[[146 105 146 104 149 105]
 [152 132 150 133 143 132]
 [128 133 127 134 127 133]
 [132 114 133 114 136 114]
 [149 121 148 122 145 122]
 [126 134 125 135 125 134]
 [150 128 149 129 144 128]
 [152 100 153  99 155 100]]
->
[[126 134 125 135 125 134]
 [128 133 127 134 127 133]
 [152 132 150 133 143 132]
 [150 128 149 129 144 128]
 [149 121 148 122 145 122]
 [132 114 133 114 136 114]
 [146 105 146 104 149 105]
 [152 100 153  99 155 100]]

[[130 125 137 132 127 141 128 132 144 126 130 121 131 127 113]
 [119 123 128 128 132 116 130 124 127 125 130 122 127 130 137]
 [135 129 135 126 128 103 129 125 138 129 129 130 129 129 138]
 [123 130 135 126 129 119 134 129 132 125 128 126 123 126 123]]
->
[[123 130 135 126 129 119 134 129 132 125 128 126 123 126 123]
 [135 129 135 126 128 103 129 125 138 129 129 130 129 129 138]
 [130 125 137 132 127 141 128 132 144 126 130 121 131 127 113]
 [119 123 128 128 132 116 130 124 127 125 130 122 127 130 137]]

[[121 121 112 134 130 141 113 131 122 130 118 124]
 [128 129 129 128 137 151 104 143 140 125 148 139]
 [124 127 123 132 142 109 145 121 137 119 127 138]
 [131 134 127 124 143 117 131 134 124 131 133 119]]
->
[[131 134 127 124 143 117 131 134 124 131 133 119]
 [128 129 129 128 137 151 104 143 140 125 148 139]
 [124 127 123 132 142 109 145 121 137 119 127 138]
 [121 121 112 134 130 141 113 131 122 130 118 124]]

[[136 120 141 134 134 129 142 123]
 [138 108 133 139 144 146 154 108]
 [125 139 118 105 150 120 110 115]
 [116 127 100 135 112 147 152 133]]
->
[[125 139 118 105 150 120 110 115]
 [116 127 100 135 112 147 152 133]
 [136 120 141 134 134 129 142 123]
 [138 108 133 139 144 146 154 108]]

[[146 115  99]
 [118 134 122]
 [135 135 134]
 [107 141 119]
 [111 139 121]
 [120 119 133]
 [129 127 128]
 [125 117 132]
 [128 128 128]]
->
[[107 141 119]
 [111 139 121]
 [135 135 134]
 [118 134 122]
 [128 128 128]
 [129 127 128]
 [120 119 133]
 [125 117 132]
 [146 115  99]]

[[121 139 110]
 [143 155 126]]
->
[[143 155 126]
 [121 139 110]]

[[113 106 119]
 [109 140 125]
 [109 122 150]
 [109 101 152]
 [115 156 139]]
->
[[115 156 139]
 [109 140 125]
 [109 122 150]
 [113 106 119]
 [109 101 152]]
---
[[139 120 133 132 133 126 108 129 112 127 133 152 126 156]
 [148 141 119 102 136 133 121 114 132 145 133 127 140 145]
 [126 111 134 143 131 121 109 132 117 119 137 152 124 151]
 [124 111 138 144 130 119 110 133 121 120 136 152 124 150]
 [102 122 121 129 128 115 129 125 158 123 144 115 136 121]]
->
[[121 136 115 144 123 158 125 129 115 128 129 121 122 102]
 [150 124 152 136 120 121 133 110 119 130 144 138 111 124]
 [151 124 152 137 119 117 132 109 121 131 143 134 111 126]
 [145 140 127 133 145 132 114 121 133 136 102 119 141 148]
 [156 126 152 133 127 112 129 108 126 133 132 133 120 139]]

[[127 127 126 127 126 129 125 127 126 127]
 [122 127 131 122 132 122 125 124 127 122]
 [130 123 125 131 124 128 133 129 127 131]
 [141 137 107 146 106 134 136 144 128 135]
 [111 129 140 110 143 109 120 118 129 110]
 [136 127 126 136 125 139 131 132 128 138]
 [131 128 127 132 127 127 134 131 130 130]
 [114 129 152 115 157  99 145 124 139 112]
 [127 126 126 127 125 127 127 127 126 127]]
->
[[127 126 127 127 127 125 127 126 126 127]
 [112 139 124 145  99 157 115 152 129 114]
 [130 130 131 134 127 127 132 127 128 131]
 [138 128 132 131 139 125 136 126 127 136]
 [110 129 118 120 109 143 110 140 129 111]
 [135 128 144 136 134 106 146 107 137 141]
 [131 127 129 133 128 124 131 125 123 130]
 [122 127 124 125 122 132 122 131 127 122]
 [127 126 127 125 129 126 127 126 127 127]]

[[141 126]
 [142 126]
 [156 125]
 [128 125]
 [118 134]
 [132 129]
 [131 138]]
->
[[138 131]
 [129 132]
 [134 118]
 [125 128]
 [125 156]
 [126 142]
 [126 141]]

[[137 101 134 124 112 116]
 [120 154 118 132 147 140]
 [137 100 128 123 112 114]
 [120 153 119 131 143 139]
 [133 111 113 126 117 120]]
->
[[120 117 126 113 111 133]
 [139 143 131 119 153 120]
 [114 112 123 128 100 137]
 [140 147 132 118 154 120]
 [116 112 124 134 101 137]]

[[130 134 125 126 143 122]
 [128 131 127 127 116 106]
 [131 131 126 131 122 132]
 [131 122 129 136 138 119]
 [129 135 127 123 122 132]
 [125 129 130 127 118 144]
 [132 132 127 123 138 130]]
->
[[130 138 123 127 132 132]
 [144 118 127 130 129 125]
 [132 122 123 127 135 129]
 [119 138 136 129 122 131]
 [132 122 131 126 131 131]
 [106 116 127 127 131 128]
 [122 143 126 125 134 130]]

[[122 124]
 [124 126]
 [153 129]
 [146 141]
 [135 108]
 [135 131]
 [147 154]
 [145 149]
 [128 126]
 [130 131]
 [103 130]]
->
[[130 103]
 [131 130]
 [126 128]
 [149 145]
 [154 147]
 [131 135]
 [108 135]
 [141 146]
 [129 153]
 [126 124]
 [124 122]]

[[126 122 131 127 136 125 132 123 138]
 [123 124 130 129 135 125 131 122 137]
 [122 140 126 137 125 136 122 132 127]
 [125 128 128 129 130 127 128 126 130]
 [118 126 129 130 134 121 132 118 133]
 [114 131 129 134 132 118 133 116 126]
 [129 129 128 128 128 130 128 130 128]
 [126 127 128 128 129 127 128 126 129]
 [132 100 138 111 145 101 151 106 138]]
->
[[138 106 151 101 145 111 138 100 132]
 [129 126 128 127 129 128 128 127 126]
 [128 130 128 130 128 128 128 129 129]
 [126 116 133 118 132 134 129 131 114]
 [133 118 132 121 134 130 129 126 118]
 [130 126 128 127 130 129 128 128 125]
 [127 132 122 136 125 137 126 140 122]
 [137 122 131 125 135 129 130 124 123]
 [138 123 132 125 136 127 131 122 126]]

[[128 123 109 129 128 119 125 133 125 116 120 128 127 126 146]
 [131 136 139 127 129 111 139 143 139 124 124 128 130 125 120]
 [130 135 128 127 130 155 120 113 120 118 122 127 130 127 130]]
->
[[130 127 130 127 122 118 120 113 120 155 130 127 128 135 130]
 [120 125 130 128 124 124 139 143 139 111 129 127 139 136 131]
 [146 126 127 128 120 116 125 133 125 119 128 129 109 123 128]]

[[111 146 146 128]
 [140 115 144 149]
 [155 106 135 135]
 [116 116 113 148]
 [143 107 111 141]
 [140 141 136 102]
 [136 109 151 107]
 [148 115 104 108]
 [126 136 135 144]
 [113 155 127 114]
 [154 120 125 112]]
->
[[112 125 120 154]
 [114 127 155 113]
 [144 135 136 126]
 [108 104 115 148]
 [107 151 109 136]
 [102 136 141 140]
 [141 111 107 143]
 [148 113 116 116]
 [135 135 106 155]
 [149 144 115 140]
 [128 146 146 111]]
